Here are some points, each followed by its number:
[ 0.7 -0.5  0.9 -0.3  0.1 -0.9  0.3  0.  -0.6  0.5  0.7 -0.1  0.2 -1.4
  0.4  0.6  1.4  0.6 -1.2 -0.1  1.1 -0.6  0.7  0.2] 0
[ 1.6  2.1 -2.5  0.1 -0.5 -3.2 -0.2  1.2 -1.9  2.   0.6  1.3  1.   4.8
 -0.7  1.4 -5.9  3.   0.  -1.1  1.8  0.1 -7.  -4.4] 1
[-1.3 -0.5  0.9  0.   0.4 -0.4  0.7 -0.2  0.  -0.6  0.1  0.4 -0.5 -0.5
 -0.2  0.2  1.6  0.8 -0.4 -0.3 -1.  -0.4  1.3  0.5] 2
[ 0.3  0.7 -0.6  0.9 -2.2 -1.7  0.5 -0.7 -1.6  1.3  0.8  3.   1.   4.2
  0.8  1.4 -6.   1.3 -0.2 -0.5  1.   0.  -5.1 -3. ] 3
[-1.  -1.3 -0.5  0.1 -0.9  0.6 -0.3 -1.   0.   0.2 -0.1  0.1 -1.1 -1.6
  1.2 -0.7 -0.4 -1.5 -0.3  0.6 -0.8  0.8  1.5  0.7] 4
[-1.2 -0.4  0.4 -0.1  1.3  0.2  1.4 -0.3 -1.2 -0.1  0.3  1.4 -0.6 -0.7
 -0.2  1.7  1.4  0.4 -1.4  0.7 -0.6 -0.9 -0.3  0.1] 5
[-0.5  0.8  1.   0.   0.7  0.8  0.2 -0.4  0.3 -1.2 -0.6  0.4 -0.5 -0.2
 -0.7 -0.9 -0.2 -0.1  0.6 -0.1 -0.2  0.   1.   1.1] 6
[-0.4  0.   0.7  0.   0.3  2.3  1.  -1.1  0.2 -0.2 -0.5  0.2 -1.7  1.1
  0.8 -1.4  0.8 -1.6 -0.1  0.3 -0.6  0.8  0.9  0.9] 7
[ 0.3 -0.2 -2.1  0.4 -2.8  1.   0.  -1.4 -1.5 -0.2  1.3  2.7  0.   4.2
  0.3  1.1 -7.   0.8  2.2  0.2 -0.5  0.8 -3.8 -3.6] 8
[ 0.4 -1.8 -0.1 -0.2 -1.7 -0.4 -0.9  0.1  0.3 -0.8  0.6  1.   0.5  1.2
 -0.4 -0.7 -2.4 -0.8  1.2 -0.5  0.1  0.4 -0.4  0. ] 9
[ 1.1 -1.2 -0.2  0.1  0.9  1.9 -0.2 -0.3 -0.2 -0.4  0.4  0.  -0.5 -0.2
 -0.3 -0.9 -0.2 -1.1  1.1  0.2  0.   0.2  0.4  0. ] 10
[-0.1  2.4 -1.9 -0.2 -0.9  1.8 -1.9 -0.2  0.7  2.6 -0.6  0.5  0.7  4.3
  0.4  0.  -3.4  0.8  0.6  0.6  0.2 -0.3 -3.2 -1.4] 11
[-0.9 -1.4  0.6 -0.4  2.1 -0.3  0.5 -0.4 -0.8  0.   0.7  0.1 -0.3 -0.4
 -1.1 -0.2  1.5  0.2  0.3  1.1 -1.  -1.2 -0.2  1. ] 12
[ 1.  -0.3  0.9  0.6  0.9 -2.3  0.6  2.8  0.2 -0.8 -0.1 -1.7  1.4 -1.9
 -0.4  0.1  2.5  2.2 -0.4 -0.2  2.  -0.6 -0.1  0.5] 13
[ 0.3 -0.7  2.4 -0.2 -2.9  2.2 -0.1 -0.9  1.  -2.8 -1.5 -0.4 -0.6  1.1
  1.5 -1.7 -1.6 -1.3  2.2 -1.6  0.9  2.4  3.2  0.5] 14
[ 1.5 -0.2 -1.8  0.1  0.5  0.7 -0.4  0.1  0.5  0.9 -0.1 -0.7  0.3 -0.8
 -1.  -0.1  0.1 -0.5  1.3 -0.4  0.3  0.4  0.9  0.4] 15
[-0.8  1.5 -0.9 -0.7  1.7 -2.3 -0.5  1.3 -0.3  1.2  0.6 -0.3  1.5 -3.2
 -1.1  1.4  2.1 -0.2 -0.8  0.7 -0.2 -1.2 -0.7  0.1] 16
[ 0.7  0.4 -3.9  0.4 -0.2  2.4 -0.9 -1.2 -1.5  3.4  1.4  2.4 -0.4  6.
  0.5  1.4 -5.6  0.8  0.8  1.  -0.5 -0.8 -5.6 -3.1] 17
[ 0.3 -1.1  0.6  0.3  1.1 -0.3  1.1  1.4 -1.6 -0.1  0.  -0.4  0.7 -1.4
 -0.7  1.3  1.2  0.8  0.3  0.2  0.  -0.2 -0.8 -0.8] 18
[ 1.   0.1 -0.1  0.   1.  -2.2  0.8  1.1 -0.2 -0.4 -0.2 -1.3  0.1 -0.9
 -1.6  0.5  0.2  1.6 -0.4 -0.9  0.6  0.9  1.1  0.6] 19
[-1.1 -0.5  1.7 -0.2 -1.2 -0.1 -0.6 -0.2  1.2 -0.5 -0.5 -1.  -0.9 -0.3
  1.2 -0.7  1.6 -0.4 -1.1  0.1 -0.6 -0.4  0.8  1.4] 20
[-1.  -1.   1.1  0.2  0.1  0.8 -0.4 -0.1  0.7 -0.2 -1.6  0.  -0.5  0.1
  0.8 -0.2  1.4  0.4 -0.1 -1.2  0.1  0.3  1.4  0. ] 21
New points follow, each followed by the numbers of its three nearest points above by angle, seen from the average point of the numbered points, nearest first.
[ 0.5  1.8 -2.7  0.7 -0.2  1.2 -1.8 -0.8  1.5  2.6 -0.1 -0.1  0.4  0.
  0.8 -1.8  0.  -2.2  0.7  0.  -0.3  0.5  1.5 -0.2] 15 4 10
[ 0.8 -0.5  0.2 -0.3 -0.6  0.2  0.4 -0.1  0.3 -1.  -1.2 -1.1  0.9 -0.5
  0.  -0.9 -0.1  0.7  1.  -0.7  0.7  0.8  1.7  0.1] 14 21 6
[ 0.   0.6  0.7  0.   1.  -0.4  1.3  1.1  0.5 -1.6 -1.3 -0.7  1.1 -0.7
 -0.3  0.2  2.3  1.5 -0.3  0.5  1.3 -0.4  0.2  0.7] 13 19 0
[ 1.  -1.8 -0.9  0.1 -1.8  2.5 -0.7 -0.2  0.2 -2.2 -0.4 -0.3 -0.1 -0.5
  0.6 -0.6 -0.6 -0.6  2.1 -0.3 -0.3  1.4  1.3 -0.6] 14 10 4
[ 1.3  0.1  1.6 -0.7 -0.4  1.5 -0.6 -0.1  1.  -1.6 -1.2 -1.1 -0.2 -0.3
  1.1 -0.6 -1.3 -0.8  0.6 -1.8  1.1  0.   1.2 -0.6] 14 21 6
[-0.3 -0.1  1.4 -0.1 -0.8  0.3  0.3 -0.1  0.7 -0.8 -1.4  0.1 -0.2 -0.2
  0.7 -0.4  1.4  0.7  0.7 -0.5  0.6  0.5  1.5  0.2] 21 20 2
[ 0.3 -0.1  0.9  0.1  0.7 -0.8  0.9  1.2 -0.3 -0.3  0.2 -0.7  0.2 -0.8
 -0.5  0.3  1.9  1.2 -0.8  0.4  0.2 -0.8 -0.8  0.5] 13 18 0
[ 1.1 -1.4 -0.2  0.8 -1.3  0.7 -0.6  0.4  0.9 -0.6 -0.3 -1.7 -0.7  0.3
  0.3 -1.3  0.  -0.8  0.7 -1.4  1.3  1.6  2.6  0.3] 14 21 15
[ 0.7  1.2  0.2 -0.7  0.8 -1.9  1.2  1.9  0.6  0.3 -0.3 -2.   1.  -1.
 -0.5  0.5  2.8  1.5 -1.2  0.   0.9 -0.9  0.2  0.7] 13 19 0
[-1.1  0.1 -0.6  0.1  1.4 -0.8 -1.  -0.1 -0.3  0.5  1.   0.6 -1.1 -2.1
 -0.7  0.   1.5 -0.7 -0.9  0.7  0.1  0.   0.7  1.7] 16 12 2
[-1.5 -0.9  0.7  0.1  0.9  1.  -0.1 -0.4 -0.2  0.   0.3 -1.7 -2.7 -0.2
  1.5 -0.3  2.3 -0.4 -0.6 -0.5 -0.9 -0.4  0.7  1. ] 20 2 21
[ 1.2  0.5  0.2  1.2 -2.6  0.2  0.6 -0.6  0.3 -0.6 -1.6  0.9  0.3  2.
  0.9 -1.1 -3.4  0.5  0.9 -1.   0.6  1.4  0.2 -1.2] 14 8 9
[ 0.8 -0.8  1.  -0.4 -0.7 -0.5  1.2  0.5  0.3 -1.6 -0.9  0.2  0.9 -0.8
  0.2  0.3  0.1  1.   0.9  0.2 -0.1  0.5  1.1 -0.5] 13 2 19
[-0.3  0.5  1.  -0.2  1.  -0.5  1.2  1.1  0.2 -1.2 -1.2 -0.5  0.4 -0.7
 -0.8 -0.7  1.3  0.1 -0.9 -1.   0.7 -0.2  0.6 -0.2] 13 19 2
[-0.7 -1.2  0.6 -0.8 -0.1 -1.3  0.9  1.2  0.6 -1.4 -1.  -1.9  1.5 -0.9
 -0.4  0.1  2.1  1.  -0.3  0.5 -1.1 -0.8  0.   0.7] 13 2 20
[-0.5  0.5  1.1  0.3  0.8 -0.7  1.3  0.7  0.1 -1.7  0.6  0.8  0.8 -0.4
 -0.8  0.1  0.8  0.   0.1  0.3 -1.  -0.5  0.1  0.8] 2 12 6
[ 0.2  0.4 -0.2 -0.2 -0.2 -0.6  0.3  1.8  0.4 -1.7 -0.7 -0.8  1.3 -0.7
 -0.9 -1.3  0.5  0.9  0.3 -0.6  1.6  1.   0.6  0.5] 13 19 6
[-0.1 -1.8  0.  -0.5 -1.7  2.7 -1.1 -1.8  1.2 -2.  -0.1  0.  -0.8  0.1
  2.  -2.1 -1.9 -1.3  2.9 -0.4 -1.1  1.3  2.8  0.4] 14 4 10
[ 0.6  0.1 -0.5 -0.5 -0.1 -2.3 -0.1  1.2 -0.4  0.4  1.1  0.3  1.   0.5
 -0.1  1.  -2.6  1.1  1.2  0.3  0.6 -0.3 -1.9 -2.4] 1 3 8
[ 0.6 -1.8 -0.1 -0.6 -0.7 -0.3 -0.6  1.   0.7 -2.3 -0.7 -1.7  1.  -0.5
  0.3 -0.9 -0.1  1.2  1.6 -0.7 -0.3  0.4  0.8  0.5] 14 13 19
[ 0.5 -0.9 -0.3 -1.1  0.4  1.3  1.1 -0.4  1.3 -1.3 -0.6 -0.5  0.1  0.9
  0.1 -1.1  0.3 -0.2  0.6  0.4 -0.8  1.4  0.9  0.4] 7 10 14
[ 0.2  0.6  0.1 -1.1  1.5 -0.9  1.4  2.2  0.  -2.1 -0.5 -1.3  1.1  0.6
 -2.3 -0.7  0.2  1.4 -0.1 -0.4 -1.   0.4  0.  -0.1] 19 13 18
[ 0.5 -1.1 -0.6 -0.3  2.1  0.2  0.1  0.2  0.2 -0.1  1.3 -0.9 -0.6  0.1
 -0.9  0.2  2.   0.6 -1.4  1.5 -1.3 -0.1  0.8  1.3] 12 2 5
[ 0.7 -0.6  0.3  0.1  0.2  0.9 -0.3 -0.1  0.3 -0.8 -0.1 -0.2  0.  -0.9
 -0.4  0.2  1.2 -0.3 -0.8  0.2 -0.4 -0.6 -0.7  1.1] 20 12 0
[-1.  -0.5 -0.2  0.4 -0.3  1.1 -0.2 -1.7 -0.6  1.   0.8  0.3 -1.5 -0.6
  0.8 -0.1  0.9 -1.4 -0.4  0.1 -0.5  0.   1.6  1.1] 4 7 20
[ 0.6 -0.1  0.7 -0.9  0.5  0.   0.6  0.9  0.1 -1.3  0.3 -0.5  1.5 -0.4
 -0.5  0.   1.2  0.1 -0.1  0.1  0.2 -0.5 -0.3  0.8] 13 0 18
[-0.5 -1.   1.4  0.4  0.6  1.6 -0.2 -1.7  0.3 -0.4  0.   1.  -0.9  0.2
  0.4 -0.1  0.5 -0.8 -0.7  0.2 -0.3 -0.1  0.7  1.3] 7 20 6
[ 0.5  1.5 -3.9 -0.1  1.6  1.4 -2.4  0.1  0.   4.7  0.8 -0.3  1.2  2.2
 -2.4  0.8 -0.4  0.4  2.   0.  -0.2 -0.9 -2.  -0.4] 11 17 15
[ 0.5  0.3  0.5  0.  -1.4 -1.1  1.2  0.6  0.4 -0.1 -1.5 -1.4  0.4 -1.5
  0.   0.5  1.2  0.4  0.4 -0.5  0.3  0.   0.5 -0.4] 13 19 0
[ 1.2  0.3  0.1 -0.2 -1.4 -0.4  0.1 -0.5 -0.3 -1.4  0.   0.1  0.4  0.4
  0.2 -0.6 -2.3  0.   1.2 -0.5  1.2  1.4  0.9 -1.8] 14 9 8
[ 0.7 -0.2  0.8  0.3 -1.2  0.5  0.  -0.7  1.2 -0.8 -1.  -1.6 -1.   0.6
  1.2 -0.7  0.2  0.5  0.1 -2.   0.7  1.4  2.6  1.1] 14 21 20
[ 0.1 -0.4  0.4  0.3  0.7 -1.5  0.7  0.8 -0.1 -0.8 -0.1 -0.1  1.  -0.4
 -0.7 -0.2  0.8  0.7  0.6 -0.3  0.3  0.1 -0.7 -0.2] 13 18 19
[-0.2 -1.1  0.  -0.3 -0.9  1.7 -1.1 -1.1  0.4 -0.2  0.4  0.2 -1.1 -0.4
  1.1 -0.4  0.5 -1.7  0.3  0.3 -1.   1.2  2.5  0.7] 4 7 10
[-0.1  1.3  0.3  0.5  0.  -2.5  1.1  0.7 -0.2  0.9  0.2 -0.3  0.4  0.9
  0.6  0.8 -2.3  1.6 -0.5 -0.9  0.9  0.3 -1.4 -1.7] 1 3 19
[-0.5  2.1 -1.8  0.1  0.5  1.9 -2.9 -0.4  1.3  4.   0.4  0.2  0.4  1.6
  0.7 -0.8 -0.4 -1.4  0.4  0.  -0.9 -0.3  0.1  0.5] 11 15 17
[ 0.  -0.1  1.   1.4 -1.1 -0.1 -0.8 -0.4  0.2 -0.1 -1.3 -0.2 -0.8 -1.2
  1.6 -0.1  1.2 -1.1 -0.1 -2.2  0.6  0.7  2.3 -0.5] 21 20 4
[-0.1  0.5 -0.9  0.1  0.4 -1.5 -0.2  1.9  0.3 -0.2 -0.2 -0.4  1.1 -1.9
 -0.9  0.3  1.  -0.2  1.8  0.3 -0.4 -1.3  0.2 -0.4] 16 13 18
[-0.5 -3.  -0.6 -0.1  0.4  2.2 -1.1 -1.  -0.7 -0.2  1.7 -0.3 -0.1 -0.1
 -0.4 -0.1  0.  -1.5  1.1  0.1 -1.8 -0.6  0.4  0.2] 10 4 12
[-0.1  1.2 -0.2  0.2  0.4 -0.4  0.9  0.  -0.2 -0.1 -1.1  1.   0.3 -1.4
  0.1  1.1  1.3 -0.8 -0.4 -0.1  0.1 -1.  -0.1  0.1] 16 5 0
